In the data rows, the value 500 means zero.
How far apart are the two rows of each pair, measured in a hidden way? 0 means very close, and 40 very far. Two or three weighted sums of its numbers give each row a place; it is the straight-line distance between the places.
[739 686 192 888 868 474 251 642 696 102 539 840 627 473]
[561 506 485 459 348 614 447 524 586 547 652 430 366 509] ~ 12
[424 588 498 450 346 636 657 423 436 517 615 350 446 473]
[390 569 592 419 372 505 553 449 497 524 493 345 475 549] ~ 9
[661 608 497 693 702 230 296 390 432 273 478 704 779 455]
[544 443 495 536 527 390 440 468 481 372 507 530 527 532] ~ 8
[622 550 451 670 718 327 323 517 531 333 451 711 647 505]
[553 532 581 556 498 464 459 403 459 406 518 528 571 425] ~ 13
[494 511 395 598 494 506 502 500 577 431 545 557 556 491]
[477 440 536 460 432 432 421 572 451 618 482 494 476 573] ~ 15
[491 474 391 586 587 497 516 495 484 413 483 526 549 489]
[634 563 581 697 565 281 388 471 455 501 560 612 711 453] ~ 7
[506 502 446 542 519 541 502 520 470 416 554 547 465 424]
[673 414 433 689 670 294 398 474 592 261 499 727 664 335] ~ 16
[584 466 494 438 371 559 662 506 508 521 612 480 428 278]
[635 489 600 662 570 262 355 393 458 371 452 612 736 445] ~ 17
[536 493 644 466 406 422 492 506 347 608 518 439 629 531]
[588 559 502 625 620 365 372 476 493 413 476 627 606 594] ~ 10
[387 489 477 446 440 569 515 516 516 502 482 526 433 605]
[341 429 573 317 279 564 618 510 436 631 447 295 380 551] ~ 14
[632 541 444 606 514 330 407 373 517 399 582 644 698 479]
[427 432 592 486 513 577 604 483 552 395 422 482 431 626] ~ 24
[407 579 530 438 586 597 483 413 512 392 522 453 374 542]
[479 629 286 494 615 643 533 585 593 428 581 571 433 596] ~ 22
[420 447 546 340 426 572 509 507 478 675 458 372 403 469]
[491 564 534 493 557 507 444 509 490 465 461 525 539 570] ~ 5
[499 590 480 593 580 501 457 593 690 397 497 528 545 545]
[554 388 514 564 635 501 450 497 514 465 516 551 452 571] ~ 26
[459 450 419 360 481 610 571 509 477 661 395 467 387 567]
[590 536 586 524 469 445 509 442 447 530 509 454 530 400] ~ 28
[408 513 641 410 477 531 510 481 508 628 502 396 455 535]
[437 512 490 475 443 513 504 531 430 603 506 456 412 495] ~ 23
[497 524 536 477 523 484 365 473 434 468 469 490 469 519]
[516 502 549 501 637 491 415 571 534 511 498 504 548 517] ~ 17
[724 610 494 740 696 361 248 532 520 293 588 645 650 480]
[658 430 538 634 515 404 507 516 474 437 599 637 685 287] ~ 17
[831 627 323 653 672 420 542 624 613 240 689 768 710 318]
[446 473 526 460 433 565 508 538 511 555 463 459 412 553] ~ 15
[535 612 577 427 434 437 633 371 627 482 668 459 654 501]
[645 491 638 594 481 304 407 464 449 429 527 590 644 436] ~ 17
[453 585 418 559 428 605 377 594 384 516 371 428 385 572]
[547 574 537 664 739 336 359 540 566 360 393 697 683 565] ~ 22
[451 506 565 533 441 583 524 520 471 531 558 438 465 585]
[279 395 499 209 258 684 717 473 509 735 490 215 298 546] ~ 14
[659 460 455 593 677 364 437 629 494 517 551 680 666 466]
[667 811 552 663 510 425 528 427 561 213 694 599 747 483] ~ 26
[560 639 320 623 564 525 348 594 543 403 530 591 483 453]
[553 508 335 554 513 512 534 394 609 385 556 561 514 425] ~ 6
[677 590 487 560 595 427 448 587 610 369 572 589 684 537]
[303 362 534 365 313 564 564 521 415 671 453 364 379 629] ~ 34
[712 417 491 734 682 313 370 576 620 320 528 684 672 475]
[367 458 431 409 495 620 494 660 514 619 428 457 411 575] ~ 13
[488 492 593 424 464 573 466 541 456 677 473 411 443 461]
[864 601 444 764 800 176 311 420 494 355 493 767 860 219] ~ 17
[447 486 499 432 439 476 568 453 446 581 468 464 569 469]
[686 546 517 551 582 347 406 441 456 374 527 619 611 370] ~ 18
[483 597 459 505 437 546 482 485 487 468 527 486 533 514]
[602 452 572 520 427 369 477 406 576 456 467 607 586 373] ~ 2
[502 495 548 629 632 415 395 532 506 383 502 594 535 611]
[781 649 656 687 415 355 517 404 424 438 711 510 763 339] ~ 6
[540 759 279 669 491 379 307 552 444 494 610 631 723 538]
[402 441 596 394 370 548 505 471 431 598 538 371 436 479] ~ 34
[605 559 591 569 548 526 520 467 512 332 610 518 545 534]
[448 590 527 555 608 448 281 514 561 437 423 586 552 577] ~ 15
[358 517 488 341 345 733 700 606 561 618 521 328 335 587]
[472 352 461 377 498 489 586 515 616 438 452 460 421 600] ~ 10
[285 485 349 267 475 793 654 573 568 721 468 333 132 519]
[547 373 483 537 661 491 445 566 519 457 461 614 509 408] ~ 20
[482 498 549 572 452 515 485 316 593 440 517 468 459 393]
[414 365 511 317 355 542 660 593 492 645 430 390 425 455] ~ 27
[509 179 433 527 717 334 318 463 536 473 279 669 429 589]
[322 402 264 524 498 498 414 470 557 569 408 521 388 481] ~ 26
[387 520 437 439 502 561 506 437 555 527 430 422 359 536]
[631 486 451 558 629 420 492 628 537 554 488 600 598 451] ~ 15
[781 551 580 609 725 315 447 566 459 363 550 736 749 502]
[418 398 556 270 306 576 676 422 623 729 531 326 359 335] ~ 25
[399 391 563 254 415 555 635 455 531 676 445 360 397 509]
[418 455 537 424 500 552 439 485 610 616 459 490 406 527] ~ 9
[397 584 497 413 448 566 533 517 492 462 537 420 493 518]
[457 385 534 444 481 482 497 636 461 611 435 542 499 566] ~ 21
[428 583 462 439 471 612 555 524 479 554 522 462 478 526]
[432 495 541 480 486 529 525 492 568 535 472 434 493 556] ~ 10
[622 424 526 536 459 440 499 565 451 535 527 553 546 454]
[477 444 541 474 467 440 501 376 496 437 462 431 483 512] ~ 11
[537 374 613 453 500 574 507 493 522 552 489 483 442 491]
[401 452 418 401 444 650 632 509 409 673 540 392 405 531] ~ 27
[533 482 544 386 415 496 629 483 458 700 427 425 453 441]
[407 563 560 442 407 572 553 511 449 582 552 433 518 517] ~ 18
[373 308 699 419 389 448 455 456 447 606 509 418 463 611]
[684 457 605 614 553 339 427 477 433 383 528 614 663 430] ~ 4
[417 490 476 469 538 557 526 472 528 328 490 517 461 533]
[560 658 468 512 490 637 552 619 457 497 628 477 471 417] ~ 10
[366 414 535 362 340 688 646 480 462 578 549 349 327 560]
[458 465 408 412 448 612 555 611 553 707 425 394 411 576] ~ 19
[470 424 350 429 457 548 502 441 535 503 439 448 325 436]
[540 541 522 562 513 359 359 536 429 433 509 572 617 459] ~ 14
[651 484 417 617 619 349 467 541 521 433 466 663 626 454]
[425 391 538 443 577 552 470 520 462 535 380 464 444 547] ~ 20
[439 586 514 517 504 417 380 549 496 271 506 573 571 704]
[302 500 589 259 214 709 730 516 443 716 487 253 297 524] ~ 15
[506 546 463 360 510 687 651 464 516 540 548 441 409 577]
[428 506 425 458 404 599 594 514 520 509 547 409 428 541] ~ 31
[479 439 552 512 541 424 389 406 374 453 423 524 585 546]
[410 536 526 315 317 658 617 493 583 573 577 349 358 502] ~ 17
[693 557 396 581 621 381 501 500 474 324 590 690 620 435]
[292 483 587 285 340 633 628 478 465 661 446 271 309 498] ~ 17
[443 544 483 478 444 539 505 493 519 578 441 464 487 456]
[230 333 568 265 340 665 622 449 587 622 415 305 243 572] ~ 11
[259 524 488 175 278 816 744 548 566 686 511 233 227 656]
[538 539 421 602 646 388 372 499 537 277 531 641 625 546] ~ 16
[309 439 495 416 417 694 578 527 477 633 517 389 319 600]
[721 602 619 729 681 258 230 464 424 306 519 702 742 438] ~ 13
[598 478 526 602 485 336 447 537 505 455 500 542 662 493]
[550 420 417 489 339 545 605 447 494 525 627 438 445 377] ~ 15
[408 492 415 327 412 712 717 472 581 611 537 348 288 371]
[349 490 284 368 480 728 623 588 648 625 453 407 269 586] ~ 17
[370 428 519 429 394 541 557 470 548 462 465 411 469 585]
[742 622 528 729 631 258 371 373 453 258 519 719 809 331] ~ 8
[573 513 399 597 514 551 546 656 683 354 566 540 538 483]
[426 555 482 519 545 496 456 482 557 352 464 617 555 534] ~ 17
[345 447 397 275 379 715 639 526 497 672 523 359 227 521]
[393 461 485 443 352 578 529 466 587 568 457 394 365 563] ~ 11
[361 562 474 400 435 691 600 530 510 495 559 434 471 621]
[623 614 476 629 631 425 402 525 488 352 505 621 590 524] ~ 12
[704 583 456 649 616 389 475 458 581 323 625 683 706 484]
[345 377 627 464 460 483 431 489 465 577 407 388 418 573] ~ 18
[454 518 595 622 580 429 369 490 399 449 476 550 544 504]
[628 474 480 484 478 462 607 529 509 477 528 513 522 494] ~ 16
[406 520 527 425 386 593 549 526 476 457 597 458 523 563]
[671 572 447 664 779 366 335 564 545 330 502 747 670 465] ~ 8
[376 432 613 457 495 549 443 356 473 523 455 452 439 590]
[457 463 528 395 388 585 587 496 532 624 580 408 450 417] ~ 15
[703 525 390 650 706 394 427 520 558 434 434 673 611 418]
[477 434 589 402 313 500 568 442 444 629 398 397 485 511] ~ 5
[469 479 588 495 538 556 543 471 450 625 469 471 441 572]
[449 512 509 517 514 530 425 475 523 490 375 463 478 523] ~ 17
[584 625 441 672 666 358 326 591 543 360 454 666 716 476]
[368 518 523 372 353 581 619 470 397 722 438 352 403 485] ~ 26
[321 451 336 365 366 818 618 558 662 417 502 356 262 586]
[535 504 556 713 595 402 330 518 483 268 523 658 597 636] ~ 13
[655 516 555 657 715 308 297 448 536 372 471 690 680 441]
[394 487 443 459 429 614 611 507 473 597 461 424 427 402] ~ 21
[476 648 434 504 358 644 603 558 550 529 520 337 411 477]
[299 459 604 337 423 618 538 517 486 653 386 384 330 610] ~ 18
[506 617 467 502 531 510 470 558 441 546 515 511 507 525]
[691 567 510 691 737 332 311 446 555 323 537 741 684 407] ~ 16
[287 436 476 374 371 794 635 613 599 579 620 345 290 604]
[387 511 417 403 372 718 617 576 530 557 546 374 296 516] ~ 16
[570 495 587 615 540 479 420 423 452 369 539 558 571 488]
[544 601 447 507 430 602 573 450 484 387 565 482 502 534] ~ 10
[396 540 586 290 302 616 630 468 448 698 484 292 337 563]
[413 392 583 376 339 509 586 452 454 650 417 377 460 507] ~ 16
[586 488 448 577 531 444 492 545 584 375 552 620 634 477]
[328 498 364 332 295 753 681 603 529 663 447 317 270 447] ~ 19
[697 571 356 558 566 445 564 502 578 444 644 639 666 397]
[431 519 403 507 273 678 549 496 503 578 544 363 320 503] ~ 25
[383 473 488 436 490 525 546 491 563 534 453 443 475 564]
[410 406 599 343 343 529 626 470 418 705 424 329 395 519] ~ 15
[450 439 425 433 469 627 627 565 537 576 507 480 392 525]
[406 473 495 413 348 529 516 435 487 559 467 378 440 483] ~ 9
[328 493 605 407 405 558 579 590 459 571 484 406 478 657]
[351 478 627 342 379 599 627 511 459 626 520 347 361 411] ~ 18
[257 477 644 271 237 624 643 446 405 726 452 222 358 549]
[618 451 578 382 447 569 671 434 413 488 598 483 455 529] ~ 29
[459 632 455 426 375 645 514 528 520 499 618 368 453 507]
[300 431 596 320 338 527 589 555 489 680 420 381 346 506] ~ 24
[747 534 485 658 721 488 564 515 492 396 508 665 596 302]
[552 428 485 499 480 453 473 579 546 592 485 502 539 497] ~ 24
[594 541 501 597 474 513 474 518 523 390 458 506 518 581]
[522 423 556 313 380 438 714 371 503 589 546 402 462 375] ~ 13
[357 446 546 351 408 597 586 436 470 697 474 340 373 483]
[167 357 601 352 252 465 512 531 372 705 367 347 293 541] ~ 34
[393 400 564 380 413 478 525 450 419 644 451 430 441 511]
[516 494 606 542 462 442 395 462 324 472 548 497 517 465] ~ 14
[500 490 486 431 537 567 527 554 432 589 584 474 430 478]
[478 421 528 482 520 480 466 531 467 526 513 499 485 550] ~ 9
[451 565 405 526 618 615 510 589 564 430 462 525 449 477]
[657 414 469 519 482 358 500 618 603 623 451 573 576 567] ~ 34
[437 433 550 540 503 502 441 508 510 550 480 575 536 511]
[456 407 474 489 559 576 518 638 477 559 479 503 465 524] ~ 4
[537 513 411 461 496 546 576 545 522 622 522 493 466 372]
[471 518 529 377 303 509 660 513 486 443 631 434 566 415] ~ 21
[533 629 386 539 595 518 551 425 504 421 592 576 492 533]
[332 586 654 420 449 555 443 473 429 688 458 375 452 621] ~ 11
[513 445 544 548 521 381 418 266 548 203 496 538 561 384]
[396 490 503 318 370 551 585 504 509 602 490 373 450 456] ~ 19
[475 561 553 583 634 427 332 485 466 346 471 584 614 587]
[413 471 483 400 396 639 548 538 532 578 567 389 377 617] ~ 10
[715 538 469 702 694 275 349 432 426 315 533 731 753 429]
[459 569 539 341 395 691 658 576 521 527 553 336 416 621] ~ 20
[740 462 608 625 671 316 511 492 480 358 519 686 712 382]
[281 385 647 346 328 556 522 355 411 607 487 305 347 508] ~ 14
[429 541 531 368 327 594 604 448 408 711 509 287 386 428]
[584 489 369 445 332 543 594 483 540 590 645 399 433 367] ~ 8
[511 563 500 472 494 607 613 549 584 538 592 468 422 510]
[663 597 422 748 744 266 264 467 534 289 459 742 751 465] ~ 19
[610 510 429 502 548 456 520 480 534 396 396 593 556 447]
[450 592 515 471 336 593 554 495 403 575 553 419 527 544] ~ 5
[463 520 430 456 441 572 514 488 476 530 527 459 465 512]
[721 534 387 685 669 339 357 545 472 359 502 679 606 389] ~ 8
[303 481 602 352 217 699 627 534 424 591 495 245 328 592]
[477 509 565 346 411 525 570 463 505 599 441 414 478 407] ~ 13
[614 516 374 691 741 408 418 607 524 430 486 654 568 516]
[487 497 443 487 513 565 455 531 536 597 471 482 432 460] ~ 11
[677 449 453 738 659 346 268 577 585 374 591 619 571 471]
[560 453 401 573 560 492 396 505 507 333 467 591 522 527] ~ 17
[479 438 478 543 466 555 601 577 557 564 570 414 409 454]
[524 439 415 505 544 465 464 529 542 510 475 540 542 466] ~ 24
[528 582 432 645 628 509 416 488 537 470 491 539 537 431]
[394 497 382 422 412 652 631 528 540 514 489 436 362 477] ~ 9
[492 527 500 532 552 510 485 535 558 433 524 533 533 580]
[284 441 455 216 371 792 699 583 517 784 485 254 199 522] ~ 10
[502 577 508 593 654 479 392 482 521 369 454 603 560 598]
[319 438 576 325 400 629 649 535 498 663 447 383 299 541] ~ 15
[383 435 548 261 233 596 693 409 573 555 461 262 358 526]
[450 366 605 458 364 515 539 467 425 619 388 371 452 532] ~ 12
[704 535 491 440 472 374 572 465 531 681 511 507 599 266]
[471 653 519 545 445 509 338 554 426 471 492 470 536 586] ~ 12
[616 677 589 615 481 472 485 486 401 396 580 543 650 479]
[487 461 351 632 680 319 385 437 592 390 421 682 541 452] ~ 29
[614 526 519 656 697 292 351 508 398 353 379 631 700 582]
[472 379 513 433 495 444 584 437 607 538 339 477 441 492] ~ 9
[640 528 435 511 663 449 524 522 553 588 522 601 593 370]
[594 516 505 692 579 412 443 525 560 415 470 631 676 446] ~ 15
[571 495 507 439 594 480 490 499 512 453 516 597 532 554]
[655 600 464 575 513 480 529 516 474 514 607 607 597 341] ~ 18
[432 509 479 340 396 671 626 588 582 542 496 407 336 504]
[468 500 564 406 322 521 561 458 522 576 477 417 502 500] ~ 12
[310 474 462 378 385 686 597 585 469 697 604 316 314 565]
[487 402 506 387 333 561 611 502 507 579 515 400 420 476] ~ 10
[833 379 308 642 611 367 484 418 550 351 666 708 606 230]
[616 399 529 618 594 276 346 438 485 376 558 631 641 385] ~ 14
[400 389 636 345 290 543 685 467 352 583 421 343 340 531]
[552 497 537 584 571 618 578 462 509 402 538 500 437 534] ~ 26
[572 539 531 521 432 451 502 502 442 570 579 438 535 477]
[398 449 480 401 408 596 659 621 666 575 438 359 487 569] ~ 27
[606 644 578 590 539 456 478 559 486 363 553 547 628 480]
[355 491 536 435 375 600 511 586 481 600 434 407 369 551] ~ 17
[406 578 500 244 380 743 769 530 539 779 491 235 215 434]
[447 383 509 473 385 523 523 484 584 593 459 370 420 429] ~ 25
[417 579 504 490 285 627 581 469 469 531 388 402 394 517]
[614 532 410 700 739 406 366 510 524 275 593 706 605 507] ~ 17
[374 520 480 329 338 622 662 483 570 554 533 335 385 635]
[489 528 549 408 442 595 526 482 383 518 565 461 430 566] ~ 20
[336 469 490 380 460 638 471 599 514 504 445 427 335 595]
[581 573 557 734 761 397 280 411 489 215 485 716 632 500] ~ 12
[418 491 474 358 425 556 615 478 646 500 461 429 453 592]
[262 671 390 273 364 845 650 533 681 529 502 382 274 538] ~ 18
[491 520 505 544 557 444 497 515 499 474 473 562 537 630]
[647 440 506 636 652 352 384 502 520 395 553 662 575 445] ~ 12
[389 406 566 455 476 438 480 558 584 517 445 512 508 541]
[466 488 472 392 378 511 757 431 465 602 451 413 493 408] ~ 21
[455 465 444 422 352 629 596 507 506 546 581 415 396 461]
[696 499 371 687 879 297 315 461 529 288 405 764 594 416] ~ 8
[428 569 435 344 321 614 664 480 453 701 452 303 403 511]
[666 392 387 471 434 485 675 474 534 670 511 490 449 448] ~ 12
[370 501 477 340 427 701 710 460 504 637 481 330 350 463]
[420 473 587 569 518 553 436 513 438 340 522 534 476 618] ~ 8
[724 459 430 751 596 287 385 458 556 188 559 774 639 379]
[450 459 365 456 514 529 494 494 566 652 445 496 421 445] ~ 14
[238 535 490 299 278 713 620 469 488 623 451 267 311 652]
[501 635 447 460 423 619 629 560 516 574 594 428 447 484] ~ 6
[390 516 428 439 402 676 552 478 627 550 498 393 349 546]
[763 460 593 786 733 212 260 490 462 367 371 784 731 442] ~ 12
[465 498 604 520 511 452 401 454 474 432 464 501 547 625]
[508 459 542 512 601 515 448 531 504 510 408 589 455 601] ~ 15
[541 478 531 488 519 482 376 584 524 499 488 509 445 613]
[679 579 415 794 768 355 324 569 470 348 502 762 681 486] ~ 13
[441 618 340 428 344 738 591 525 537 484 600 411 369 499]
[390 549 485 464 513 477 488 373 515 414 471 466 455 594] ~ 7
[582 388 634 597 558 201 311 321 384 443 491 642 694 535]
[645 520 486 699 677 297 255 562 502 315 518 710 702 540] ~ 16
[435 441 459 447 450 541 498 506 488 604 516 451 426 409]
[402 538 475 509 533 525 497 472 490 423 503 555 525 574] ~ 8
[532 610 435 802 752 520 246 712 419 309 496 703 555 804]
[366 602 488 352 366 764 668 550 486 644 585 333 372 519] ~ 14
[551 519 625 364 458 449 561 443 472 513 617 471 610 394]
[415 488 424 373 521 495 500 553 600 431 479 456 522 611] ~ 15
[411 460 523 311 408 579 626 470 495 638 458 373 474 439]
[819 463 568 683 588 341 469 544 441 382 587 650 647 469] ~ 18
[469 506 325 530 587 585 594 436 521 433 572 571 427 510]
[470 509 535 480 503 558 461 488 504 497 500 463 499 512] ~ 23
[475 538 577 475 483 452 489 524 398 416 492 518 546 534]
[465 446 382 425 411 641 705 539 557 619 546 421 389 479] ~ 10
[399 378 523 305 453 666 636 516 449 673 487 335 287 622]
[622 511 542 600 609 266 378 417 488 454 507 642 698 425] ~ 19
[553 467 460 510 484 495 554 536 633 499 493 553 505 494]
[428 638 344 528 488 534 461 624 480 514 512 462 535 607] ~ 13
[370 547 345 440 658 703 583 596 622 512 443 500 348 550]
[387 460 539 422 463 517 540 529 576 572 475 419 449 498] ~ 16
[454 418 474 447 482 623 536 458 537 587 449 459 336 435]
[416 429 487 328 321 576 601 462 483 686 518 363 350 466] ~ 14
[484 430 546 485 516 369 485 528 422 592 434 496 573 557]
[503 348 619 383 397 549 733 513 475 643 425 351 407 559] ~ 15
[699 504 449 750 736 277 269 544 411 425 431 718 664 534]
[524 459 199 377 402 699 769 581 622 599 537 349 305 445] ~ 15
[789 756 309 802 826 518 386 630 586 145 678 788 727 439]
[340 525 536 313 416 621 547 541 431 643 533 376 401 656] ~ 23
[580 477 477 495 441 407 537 542 532 522 512 597 594 449]
[393 440 636 355 473 524 496 477 497 570 485 453 386 548] ~ 25
[457 570 497 413 491 645 578 542 493 618 516 376 349 551]
[477 519 565 424 452 531 610 497 523 671 520 415 474 486] ~ 12
[526 592 238 539 586 624 541 523 686 298 600 544 454 455]
[453 551 511 516 438 553 449 614 522 447 504 465 493 541] ~ 2
[439 527 556 275 400 496 663 332 479 580 513 480 559 373]
[323 339 534 294 463 679 777 468 456 580 400 293 372 347] ~ 27
[518 520 568 434 444 515 554 423 499 575 490 359 474 411]
[647 586 394 722 648 359 323 678 561 248 496 704 680 504] ~ 16
[703 663 500 723 730 362 333 559 449 297 596 679 638 600]
[541 358 432 595 571 415 433 418 529 457 450 599 545 343] ~ 21
[415 479 432 428 431 577 606 387 593 417 477 430 406 430]
[730 545 423 712 611 338 385 465 543 366 504 711 664 458] ~ 23
[541 580 700 647 470 305 369 358 330 460 586 547 670 440]
[530 551 520 554 519 435 502 514 446 396 534 531 592 551] ~ 12
[768 635 554 768 592 295 408 516 406 369 597 641 775 306]
[490 508 424 502 515 600 456 489 576 443 671 482 450 425] ~ 18
[463 541 511 396 376 536 529 482 333 541 598 447 434 479]
[446 479 456 469 472 561 605 457 503 496 533 499 486 471] ~ 12
